The same turns and mirrors carry the whole set onto itself and the rows of a family onto each other. Which other rows belong to the same family as each row named below? List them in the order they appear above.
These 28 rows form 7 families of 4 rows each.
k385: [ 18.6  22.6 -20.8 -13.9  19.2  18.1  -0.1   8.6  17.9  -2.7  26.4  -0.9
  -5.6  36.2  -5.8  -5.1  -9.2 -18.8   7.7 -10.9 -13.1]
k784: [  0.2   8.0 -12.8 -17.1  22.0  10.5   3.7  -1.6  10.1  -2.6  44.6   3.8
  -0.4  44.3 -25.7 -10.0 -11.0 -16.5  10.1   2.0 -12.0]
k444: [-17.7 -16.3  -7.4   8.3   5.2   6.9 -13.5 -40.9  -9.6 -32.4  31.9  -5.1
  16.2  14.5  -6.3  -5.5   7.6  15.0  10.6  15.0  -9.1]
k361: [ 15.5  -6.0   2.2  -6.2  15.3  -7.0  -0.2 -16.3  42.4 -10.1  -4.2  -1.7
 -22.3  28.3 -25.2 -11.8 -13.5  19.7  -1.6   1.2 -18.7]
k368: [ -2.3  -9.7 -27.2 -13.1   5.1   9.4   6.0  10.0  52.0 -24.1  -6.8 -10.9
 -11.7  21.2 -20.5 -18.3 -13.7  22.1  -2.9  -1.4 -37.4]
k630: [ 17.6  -8.5 -10.9  15.4  40.2  29.8 -13.5  -4.2 -12.6 -33.1 -11.3   5.0
  15.0   5.8 -23.4  -9.2  -7.4  17.1  19.1  23.3 -10.4]
k17: [ 25.8  14.6 -19.7 -10.9  33.1  -7.0   4.3  13.2   7.3  -1.4  12.1  -3.4
 -12.6  26.2  -4.6  -2.2  -4.6  -9.8   8.9   0.7 -10.6]
k478: [ -5.7  -2.9  -7.8   4.3   8.5   2.5   5.8 -10.2  42.5  -6.9 -20.7 -15.8
  -9.7  27.3 -12.6 -13.3 -25.8  35.3   7.7   0.0  -6.7]
k413: [  6.9  -7.6 -20.7   1.4  15.2  -1.3  10.5  -7.0  34.0  -4.3   3.4 -25.0
 -34.3  25.8 -14.0 -21.3 -14.0  34.7   7.4  15.5 -19.0]
k268: [ -4.1  21.7 -12.2 -16.1   6.3   4.0  -9.1  -7.7  26.3  -9.7  24.0  -3.0
 -11.7  45.8 -10.9  -7.1 -11.4 -13.6  17.3  -8.6  -7.4]
k776: [  2.2  -0.1 -23.7  -9.6   0.1  14.8  -4.6  10.4  51.7 -11.0   3.4 -19.7
 -16.6  16.3  -4.3 -25.2 -13.4  10.9  -6.5  -7.9 -24.6]
k582: [  9.8  -8.5 -14.7 -11.9  18.3   2.9   5.7  -5.6  41.5  -6.9 -13.3 -23.2
 -24.6  21.7  -2.6 -17.8  -9.7  20.3  -7.1  -0.3 -19.4]
k752: [  4.1 -10.8 -15.0  15.1  35.9  11.6  -8.5   2.0 -18.5 -31.6   1.7   7.8
  22.1   6.5 -16.5  -3.2   3.4  16.7  30.1  30.6 -18.0]
k123: [-30.2  -9.5 -36.2   5.5  -2.4  24.9 -12.9 -13.5   0.6 -33.7  27.1 -17.2
  13.3  19.0   5.1 -25.0  12.9  20.0   3.7  12.1 -23.9]
k367: [  4.2  36.2 -27.8  -6.1  24.3  22.2  -0.1   9.9  28.1 -11.4  28.4   5.3
  -5.8  32.5 -21.0 -10.9 -11.6  -7.1  13.3   0.8  -1.9]
k401: [ -4.7 -21.2   3.0  13.7  29.6  32.1   0.4   0.8   7.8 -33.4  -4.7  17.4
  18.6  28.2 -32.4 -12.3   2.7   3.0   5.3  24.3  -7.7]
k197: [  5.4   0.3  -6.8  -7.5   1.6   7.7   5.8   6.3  47.8  -8.3  -7.3 -15.4
 -17.8  13.5 -19.9 -27.3 -12.0  18.4  -7.3  -8.2 -13.8]
k75: [-29.0 -14.2 -27.4   9.9  -3.8  28.7 -18.9  -8.1  12.3 -35.6  23.5 -16.6
  24.0  -1.2  -5.0 -21.0   0.6  24.4  14.1  16.8 -23.6]
k283: [-28.8 -15.1 -24.5   5.1   1.8  13.6  -6.8 -37.0  -6.2 -19.5  23.8 -17.4
  14.3  14.1   6.6 -11.4 -22.6  20.4  15.2  -1.5  -7.4]
k877: [-14.0 -17.7  -2.9  14.0  14.1  32.1 -20.1 -17.6   7.6 -46.6 -13.0  17.1
  14.8  21.2 -22.3  -9.8 -11.2   9.7  24.4  18.7 -17.3]
k192: [-28.8 -18.6 -23.3   0.6  10.9  11.5 -11.2 -25.5  -4.5 -28.5  27.1 -23.9
  18.4   3.4  -2.3 -10.5   2.2  28.1  20.4  21.4 -21.0]
k294: [-10.2 -14.0 -11.6  15.4  27.9  19.1  -2.4   3.0 -14.2 -34.8 -15.6  17.5
  22.0  11.9 -22.8 -12.6   3.7  15.5  27.2  22.3 -13.9]
k182: [  2.4 -17.4 -13.5  22.0   8.2  44.4  -3.5   9.7  -1.8 -42.9   3.0  12.9
  15.2  18.7 -18.6   0.4  -9.2  -0.9  20.8  18.4 -13.6]
k201: [  8.4  16.8 -21.6 -19.4  20.0  -4.2   5.8   9.0   3.4   0.7  18.3  -1.1
 -13.7  34.2  -9.5 -10.4  -9.9 -13.3  16.4 -11.5 -14.8]
k758: [ 19.2  21.5 -13.0 -13.9  23.3  -1.8   0.9  10.2   1.4  -7.2  27.3 -20.2
  -2.8  27.2 -13.7   9.0  -5.9  -5.1  18.0  -1.0  -0.7]
k350: [ -3.4  -7.6  -8.8  17.1  23.5  37.2 -11.2   5.9   2.9 -37.4  -2.8  15.0
  32.0  15.4 -25.6  -4.7   1.1  15.2  26.4  26.4 -20.1]
k228: [-25.1 -21.9 -29.6   5.1  15.9   4.7   6.1 -29.4  -1.4 -39.6  19.4 -18.4
   8.1  -6.4   1.4  -4.6  -1.1  20.9   3.0  15.3  -6.3]
k985: [-25.2 -14.6 -18.1   6.8  -5.9  23.7 -11.7 -19.2  -6.8 -28.3  31.1 -17.9
  21.4  -3.6 -12.4 -24.4  -0.1  20.8  13.3   8.9 -16.4]

The rest of the family of k182: k413, k367, k228
The rest of the family of k385: k582, k192, k350
The rest of the family of k17: k776, k752, k75
The rest of the family of k361: k444, k268, k877
The rest of the family of k197: k294, k201, k985

